Each named turn below is shown by a few rows before and after it. Which turns, in which order, take the first row of each later pair to the second? The first pair is answered.
Q871:
-.29,.01,.16,.28,.27,-.09,.14,.04,.38,-.22,.00,-.03,.36,-.12,-.12,.00,-.09,-.07,-.06 -> .09,.00,.02,-.11,.27,.30,-.39,.13,-.22,.01,-.15,.03,.03,.02,-.06,.10,.24,-.01,.34
.01,.03,-.16,.13,.21,.14,.00,-.37,-.17,-.03,-.14,-.13,-.04,-.22,-.08,-.03,-.26,-.11,-.14 -> .06,.01,-.12,-.01,.08,.16,-.08,-.36,-.34,-.01,-.15,-.09,-.12,-.23,.02,-.10,-.15,-.02,-.15
.14,-.09,-.08,-.06,-.15,.13,-.06,.05,-.04,.07,-.02,-.03,-.18,-.04,-.07,.01,-.01,-.02,-.04 -> -.02,-.06,.01,.05,-.19,.00,.09,-.01,.12,.00,.01,-.03,-.09,-.10,-.08,-.06,-.10,-.01,-.17
Q714:
-.07,.00,.12,.12,.35,.18,-.16,.12,.17,-.09,.06,.03,.15,.03,-.20,.26,.03,-.17,.27 -> .00,.01,-.03,.15,.25,.14,.03,.09,.19,-.02,.14,-.03,.03,.13,-.27,.34,-.16,-.22,.24
.12,.02,-.05,-.18,-.16,.05,-.16,.05,-.04,.10,-.16,.04,-.11,.19,.20,.04,-.18,.03,.01 -> .08,.04,.04,-.20,-.10,.10,-.25,.05,-.02,-.01,-.19,.08,-.04,.13,.23,-.03,-.07,.05,.03
.13,.08,-.05,-.04,-.17,.31,.09,.20,.01,.12,-.07,.10,.22,.20,-.10,.09,-.11,-.02,.19 -> .15,.09,-.04,-.08,-.19,.32,.02,.20,-.04,.12,-.08,.13,.20,.18,-.07,.07,-.06,.03,.18
.07,-.18,-.16,-.02,-.11,.11,.11,-.04,-.05,.12,.10,-.08,-.14,.01,-.20,.10,-.06,-.19,.10 -> .09,-.17,-.12,-.12,-.17,.16,.03,-.06,-.14,.13,.04,-.06,-.20,-.02,-.13,.03,.01,-.10,.08
Q879:
.09,.06,-.01,-.20,-.08,.16,-.11,.06,-.20,.11,-.04,-.02,-.14,.01,.08,-.12,.00,-.01,.02 -> .02,.08,-.01,-.15,-.21,.04,.06,.00,-.12,.07,.01,-.01,-.11,-.01,.12,-.19,-.08,.01,-.16
.12,-.04,.15,-.04,.00,-.05,.01,.09,-.02,.12,-.03,.10,.00,-.16,.00,-.02,.20,.12,-.10 -> .09,-.03,.14,.00,-.03,-.11,.09,.07,.04,.11,-.01,.08,.03,-.16,-.02,-.04,.13,.13,-.16
-.13,.08,.14,.02,.17,.05,-.09,.00,.06,-.15,-.04,-.02,.09,.02,-.03,-.05,.06,.04,-.20 -> -.11,.04,.15,-.01,.18,.09,-.12,.00,.02,-.14,-.04,-.02,.07,.02,-.03,-.03,.11,.04,-.15
Now pairs of rows:
Between the rows of a pair lie 2 to 3 turns.
.03,.01,-.02,-.04,-.14,-.03,.09,.06,-.03,.05,.07,.01,-.10,.10,.00,.09,-.03,-.02,-.02 -> -.09,.02,.07,.08,.00,-.07,.12,.06,.14,-.04,.07,.01,.06,.01,-.02,.03,-.03,-.01,-.03	Q714, Q714, Q871
-.25,.18,.06,.37,.15,.02,-.04,.16,.13,-.06,.15,.05,.12,-.05,-.11,.07,-.10,-.04,.32 -> -.17,.16,.15,.15,.02,.10,-.30,.18,-.12,-.04,.07,.10,.02,-.09,.01,.00,.15,.03,.40	Q871, Q714
.01,-.04,-.01,-.05,.05,-.10,.00,.25,-.25,.31,.19,-.01,-.17,.15,.07,.01,.04,-.13,.37 -> -.07,.01,.06,-.04,-.22,-.28,.17,.15,-.22,.27,.19,.00,-.17,.09,.21,-.20,-.04,-.04,.06	Q879, Q879, Q714
.26,.03,-.08,-.15,-.04,.15,.06,.20,-.12,.04,-.20,.06,-.10,.06,-.02,-.03,.04,.19,.23 -> .16,.03,.01,-.12,-.26,.00,.19,.10,-.06,-.03,-.17,.06,-.08,-.04,.07,-.20,-.02,.28,-.05	Q879, Q879, Q714
.15,-.10,-.19,-.08,-.10,.04,-.22,-.03,-.03,.25,.00,.07,-.06,.16,-.10,.14,-.10,-.03,.03 -> .10,-.09,-.05,-.13,-.05,.08,-.42,-.01,-.06,.17,-.09,.12,.02,.06,-.02,.02,.08,.05,.05	Q714, Q714
-.14,-.12,.47,-.04,-.22,-.31,.05,.20,.26,-.09,.14,.22,.12,.22,.03,.09,.25,-.29,.09 -> -.04,-.13,.43,-.21,-.23,-.17,-.14,.23,.00,-.01,.07,.25,-.03,.27,.07,.13,.38,-.27,.24	Q871, Q871
.27,.13,-.22,-.33,.20,.22,.04,-.17,-.32,.19,-.09,-.07,-.12,-.05,.01,.08,-.13,.22,-.06 -> .13,.13,.02,-.28,.40,.27,-.16,-.15,-.20,.04,-.17,.00,.09,-.17,.06,-.04,.10,.25,-.01	Q714, Q714
-.16,.04,.31,.21,-.15,-.13,-.06,-.11,.13,-.06,.14,-.02,.18,-.19,.12,-.17,-.06,.06,-.25 -> -.07,.04,.11,.22,-.28,-.16,.14,-.12,.13,.04,.23,-.09,.02,-.06,.07,-.04,-.24,-.01,-.29	Q714, Q714, Q714
.07,.09,.11,.01,-.20,-.23,.09,.09,-.04,.00,.25,.00,.05,-.10,-.04,.04,-.18,.07,-.20 -> .03,.10,.23,-.08,-.15,-.20,-.07,.08,-.08,-.08,.18,.03,.10,-.15,.02,-.06,-.01,.13,-.19	Q714, Q714, Q714
.02,-.03,-.08,.09,.26,.12,-.07,.03,.08,-.06,-.05,-.03,.10,-.08,-.10,.08,-.03,.03,.10 -> -.04,-.01,.10,-.03,.10,.07,-.19,.00,.02,-.10,-.07,.02,.12,-.14,.04,-.10,.14,.09,.01	Q871, Q714
-.02,-.07,.04,.13,.14,-.07,.18,-.22,.23,-.30,.09,.05,.11,-.19,-.06,-.07,-.13,.22,-.20 -> .03,-.04,-.05,.17,.27,.01,.15,-.18,.24,-.29,.07,.04,.12,-.14,-.14,.05,-.17,.18,-.05	Q871, Q871, Q871
-.12,-.14,.20,.17,.13,.20,-.19,.14,.16,-.14,.02,-.01,.11,.00,-.20,.19,.16,-.22,.23 -> -.26,-.15,.34,.18,-.08,.00,-.04,.10,.26,-.19,.06,.02,.15,-.07,-.07,.00,.11,-.16,-.02	Q871, Q871
-.14,-.03,.05,.16,.14,-.05,.08,.06,.23,-.05,.07,-.04,.13,.04,-.11,.10,-.11,-.15,.00 -> .03,-.05,.05,-.09,.14,.14,-.25,.12,-.11,.00,-.04,.02,-.03,.08,-.01,.06,.17,-.06,.16	Q871, Q714
.04,.01,-.04,.30,.34,.12,-.07,-.02,.03,-.05,-.30,.16,.35,-.02,-.06,-.05,-.21,.02,-.16 -> .31,.01,-.22,-.01,-.10,.14,-.09,-.04,-.37,.18,-.27,.19,-.03,.12,.05,-.05,-.16,.06,-.17	Q714, Q714, Q871
-.03,.08,.17,-.15,.34,.11,-.19,-.10,-.12,-.08,-.15,.06,.05,.06,-.11,-.18,.13,-.15,.07 -> -.04,.05,.02,.00,.39,.03,.05,-.09,.05,-.08,-.05,.00,.06,.14,-.26,.00,-.11,-.29,.10	Q714, Q714
-.31,-.12,.11,.04,.05,-.26,.10,.04,.35,-.23,-.23,.09,.28,-.13,.00,-.15,.03,.21,-.22 -> .08,-.12,-.37,-.02,.28,.09,.03,.16,.09,.02,-.26,-.01,.00,.13,-.26,.32,-.14,.05,.25	Q871, Q714, Q714
-.20,.09,.22,.05,.08,-.04,-.10,-.20,.03,-.27,-.15,.08,.29,-.32,.17,-.46,.05,.34,-.41 -> .07,.08,.02,-.20,.19,.30,-.46,-.12,-.35,-.11,-.27,.11,.08,-.22,.15,-.30,.26,.34,-.04	Q871, Q871
.03,-.06,-.12,.07,-.08,-.06,.17,.03,.18,.09,.12,-.02,-.13,.08,-.08,.16,-.02,-.15,.09 -> .11,-.08,-.03,-.16,-.19,.01,-.07,.05,-.07,.15,.05,.05,-.22,.03,.05,.03,.20,-.04,.12	Q871, Q714
.16,-.01,-.28,.00,.04,.03,.04,.13,-.08,.16,.06,-.01,-.14,.20,-.21,.25,-.12,-.19,.22 -> .15,-.01,-.08,-.27,-.26,-.01,-.18,.08,-.34,.15,.00,.06,-.20,.07,.10,-.09,.17,.00,.04	Q714, Q879, Q714
-.06,-.06,.34,.02,-.26,-.23,-.04,-.03,.13,-.01,.06,-.05,.08,.02,.12,-.11,.13,.05,-.14 -> .23,-.05,-.09,.06,-.10,-.02,.09,-.01,.01,.20,.09,-.15,-.13,.22,-.14,.25,-.16,-.08,.12	Q871, Q714, Q714
-.30,-.08,-.08,.10,.22,-.15,.18,.17,.26,-.15,.06,.01,.00,.02,.08,.05,-.26,-.23,-.11 -> .02,-.08,-.31,-.19,.06,.05,-.03,.21,-.19,.07,.03,-.02,-.33,.16,.13,.15,-.17,-.20,.09	Q714, Q871
-.09,.03,.11,.20,.00,.04,.22,-.08,.24,.05,-.12,-.14,.17,-.22,.00,-.10,-.34,.28,-.33 -> .13,.03,.06,-.15,-.30,.13,-.02,-.07,-.19,.23,-.18,-.13,-.12,-.15,.16,-.18,-.14,.36,-.26	Q714, Q871, Q871
.05,.16,-.07,-.10,-.01,.03,.01,-.06,-.13,.03,-.09,.06,.13,-.08,.17,-.15,.06,.15,-.17 -> .03,.16,-.18,.08,.13,-.01,.19,-.03,.06,.03,-.04,.01,.20,-.03,.04,-.01,-.14,.07,-.13	Q871, Q714
-.11,-.03,.04,.15,.25,-.03,.07,.09,.27,-.08,.05,-.02,.15,-.01,-.09,.07,-.03,-.08,.11 -> .07,-.03,-.20,.05,-.05,-.06,.26,.05,.09,.11,.13,-.08,-.13,.13,-.08,.15,-.21,-.10,.07	Q714, Q714
.10,.03,-.19,.02,-.14,.00,.13,-.05,-.12,.02,-.05,-.06,-.14,-.05,.07,.07,-.11,.13,-.16 -> -.03,.02,-.15,.15,.01,-.02,.18,-.05,.04,-.05,-.04,-.06,.01,-.12,-.01,.06,-.17,.11,-.20	Q714, Q871
-.08,.03,.17,-.05,-.40,-.17,.16,.01,.00,.13,.10,.02,-.11,.02,-.02,-.04,.09,-.04,-.07 -> -.15,.03,.28,-.08,-.32,-.12,.01,.03,.01,.03,.03,.05,-.02,-.07,.05,-.12,.22,-.01,-.05	Q714, Q714
-.02,.06,-.25,.14,.09,-.04,.22,-.11,.17,-.10,.09,-.04,.04,-.04,-.06,.02,-.23,.03,-.04 -> .13,.04,-.33,.03,.16,.12,.04,-.05,-.02,-.02,.04,-.03,-.07,.01,-.10,.15,-.17,.02,.17	Q879, Q714
-.17,.15,-.14,.00,.12,.16,.10,-.07,.24,-.04,.02,-.01,.18,-.20,-.04,-.02,-.13,.11,-.27 -> -.16,.15,.01,-.13,-.03,.15,-.06,-.07,.14,-.05,-.03,.07,.14,-.24,.11,-.16,.07,.21,-.27	Q871, Q871, Q714
-.24,-.03,.12,.12,.18,-.03,.05,-.22,.19,-.22,-.09,-.10,.31,-.15,.02,-.09,-.11,.13,-.26 -> -.09,-.02,-.13,.13,-.01,-.07,.30,-.23,.12,-.05,-.01,-.19,.09,.02,-.06,.06,-.37,.07,-.31	Q714, Q714
-.02,.06,.06,-.03,.12,.00,-.15,.04,-.05,-.02,-.09,.03,.09,-.07,.03,-.06,.09,.05,.08 -> .05,.07,.02,-.10,.00,.00,-.15,.04,-.14,.06,-.04,.05,.00,.00,.05,-.02,.12,.05,.08	Q714, Q714, Q871
.06,-.09,-.06,-.05,.13,.07,-.31,.08,-.07,-.08,-.06,-.02,.07,.09,-.07,.10,.20,.05,.26 -> .05,-.08,-.02,-.15,.02,.04,-.33,.07,-.12,-.06,-.06,-.02,.02,.09,.02,.02,.26,.12,.19	Q871, Q871, Q871
.19,-.09,-.17,-.20,-.12,.03,-.06,-.22,-.19,.06,-.11,.02,-.01,-.15,.11,-.28,.03,.24,-.17 -> .18,-.09,-.13,-.21,.03,.14,-.21,-.19,-.19,.07,-.16,.05,.01,-.14,.10,-.24,.13,.22,-.04	Q871, Q879, Q871
.25,.04,-.35,-.17,.05,.23,-.15,-.05,-.39,.17,-.18,-.01,-.19,-.08,.07,-.05,-.01,.17,.03 -> -.12,.01,.10,.02,.11,-.02,-.15,-.07,.00,-.12,-.16,.08,.20,-.31,.20,-.36,.12,.22,-.24	Q714, Q714, Q871
.15,-.06,.11,-.27,-.10,.09,-.17,.23,.02,.02,.12,-.01,-.19,.09,.01,.25,.38,-.02,.12 -> .06,-.05,.16,-.14,.09,.09,-.16,.25,.20,-.06,.12,.01,-.05,.04,-.03,.27,.39,-.07,.17	Q714, Q714
.12,.04,-.11,.01,-.31,.01,-.15,-.13,-.07,.07,-.01,.01,-.12,-.06,.08,-.05,.10,.10,-.04 -> .06,.05,-.17,.17,-.25,-.08,.09,-.18,.14,.06,.06,-.05,-.06,-.06,-.03,.04,-.12,.03,-.11	Q871, Q714
-.15,-.05,.27,.15,.16,-.07,.09,.09,.26,-.11,.15,.00,.18,.07,-.11,.16,.02,-.16,.17 -> -.19,-.06,.39,.08,.02,-.14,.02,.10,.20,-.12,.15,.03,.16,.03,-.02,.06,.16,-.13,.12	Q879, Q871, Q871
